In the rows, zero is written as 128.
Each path below is one point turned by a fixed rotation once a step. After each direction that follows a path, write how fast that rotation turns it, in degrees per step (0 if it stays still).
Each turn is a multiple of 5 degrees from 10 to 175, or 0.
Each row of a path follows its step; steps can be skipped.
path 1
step 4: [126 118 126 139 131 132 128 128 138 125 134 126 128 131 123 123 131 111
 126 124 128 133 129 127 126 127 123 116 136 130 134 134 130 121 134 132]
step 5: [130 124 117 123 132 131 127 133 132 135 124 123 128 140 116 135 125 121
 125 125 130 130 125 125 125 117 124 126 127 113 127 124 132 130 129 137]
step 7: [128 128 131 133 127 130 123 131 123 131 132 132 126 125 135 122 138 124
 124 130 127 125 139 121 132 134 123 116 134 122 120 122 129 112 127 123]
step 8: [127 121 138 129 131 122 127 133 125 141 114 129 123 125 122 123 124 123
 123 122 127 122 136 122 122 129 126 120 127 124 133 130 136 126 123 136]
step 9: [125 122 119 132 136 121 138 122 117 129 118 133 130 130 119 129 124 119
 130 126 133 138 130 127 132 128 124 123 129 138 126 135 130 133 129 135]
step 10: [124 125 118 126 118 126 123 120 128 128 123 132 128 136 127 136 127 117
 128 132 124 131 132 127 137 121 119 129 130 128 112 121 123 122 129 128]
step 13: [123 129 126 125 127 112 127 133 129 132 127 128 125 142 133 124 123 122
 130 127 130 121 122 134 133 124 118 116 131 132 130 122 133 126 121 134]
step 14: [127 124 121 123 129 121 128 127 128 136 136 136 122 133 124 125 115 125
 132 116 128 129 128 127 126 119 136 127 134 132 119 138 121 131 122 126]
step 15: [118 123 119 123 128 141 120 124 126 125 133 130 121 120 133 130 133 120
 132 123 130 137 131 132 132 121 130 125 137 124 122 136 133 126 132 124]
step 16: [133 133 122 118 124 128 118 138 131 133 122 124 122 125 129 130 129 123
 137 133 123 130 132 138 125 127 128 122 128 121 134 124 140 118 132 135]
step 17: [144 135 123 123 131 121 135 127 118 127 135 131 128 129 127 121 120 123
 133 128 129 132 134 132 115 134 125 121 130 124 131 130 129 126 120 132]
Directions:
[129 126 131 131 128 126 127 129 128 130 128 129 128 128 133 127 129 129
 129 132 126 129 132 131 125 131 128 127 129 126 129 129 128 130 128 131]	80
[127 126 129 129 128 124 131 129 129 129 129 129 128 126 129 124 128 127
 126 126 129 125 126 128 128 127 127 129 126 130 125 131 130 128 130 129]	70
[130 131 128 125 125 128 127 126 129 126 131 130 127 125 129 125 126 128
 131 127 129 128 126 132 129 126 129 129 131 128 130 128 130 129 128 130]	20
[127 130 130 127 130 132 127 127 132 129 126 127 128 126 127 128 130 128
 128 127 126 126 131 129 128 130 128 127 129 130 130 130 132 125 129 127]	90
[130 128 130 128 131 125 131 130 130 128 129 130 128 126 125 129 126 130
 132 127 127 132 128 128 128 130 130 127 128 130 128 129 125 126 130 127]	135
[129 127 131 126 130 125 128 126 128 129 131 129 131 129 127 131 127 124
 127 132 128 127 126 125 129 127 130 126 129 129 130 129 131 130 128 128]	80
path 2
step 0: [132 125 128 133 123 127 132 130 130 118 118 128 128 115 135 132 127 127
 130 121 128 130 128 128 123 132 136 115 125 127 141 125 121 124 124 135]
step 1: [123 118 135 127 126 132 124 120 129 125 113 128 131 123 131 131 122 136
 119 129 130 119 136 124 124 123 130 126 119 127 128 127 116 129 127 123]
step 2: [134 126 128 138 121 122 121 123 135 135 129 132 131 130 132 135 123 123
 119 131 130 126 129 130 123 123 131 138 129 126 121 121 117 129 121 117]
step 5: [139 124 118 123 121 126 127 141 127 124 121 137 130 122 127 121 125 131
 122 129 128 127 126 140 122 130 133 123 132 125 131 123 121 127 138 125]
step 6: [129 121 126 140 119 130 127 128 123 126 122 125 139 123 120 134 131 132
 128 118 121 122 129 133 127 129 124 127 125 126 139 120 117 123 131 130]
step 7: [117 123 133 137 126 124 125 123 132 126 124 128 130 124 135 130 128 126
 128 117 135 129 138 125 127 123 122 120 131 126 128 120 116 137 125 119]
step 9: [139 123 133 133 122 128 128 134 140 123 126 121 134 122 130 129 123 124
 121 132 134 123 129 121 130 127 137 137 123 119 127 123 134 124 129 135]
step 10: [129 120 118 137 126 123 132 136 126 122 123 126 129 121 135 124 127 137
 115 139 135 121 127 127 139 133 128 129 132 127 126 126 124 133 126 127]
step 13: [123 113 125 130 127 131 124 127 129 141 121 131 129 125 131 129 126 119
 125 117 132 128 136 126 131 127 131 136 134 123 124 122 117 125 133 122]
step 16: [138 122 132 128 128 119 122 136 125 127 119 131 136 121 136 127 120 139
 121 134 139 127 132 131 131 119 124 122 126 127 132 128 126 128 130 123]
step 17: [132 120 123 134 111 129 126 128 128 124 136 129 137 128 130 135 123 135
 127 132 130 117 133 137 123 127 130 127 134 130 131 129 121 120 124 122]
Directions:
[128 133 129 130 128 124 128 129 125 128 129 127 128 130 129 129 127 128
 130 127 128 129 127 126 129 129 125 128 128 127 130 126 126 133 126 128]	90
[130 129 126 127 127 127 131 131 130 128 128 129 130 128 127 129 126 131
 128 130 130 130 130 126 128 129 125 130 129 133 128 127 132 128 128 128]	60
[127 126 126 129 124 130 128 132 124 129 129 129 126 126 127 125 128 128
 129 125 124 128 130 129 126 129 126 128 130 128 129 129 129 130 128 130]	55
[128 128 129 125 129 128 126 129 128 124 128 129 131 125 126 131 130 126
 128 124 129 129 128 128 130 124 125 126 130 128 129 127 129 127 127 127]	45
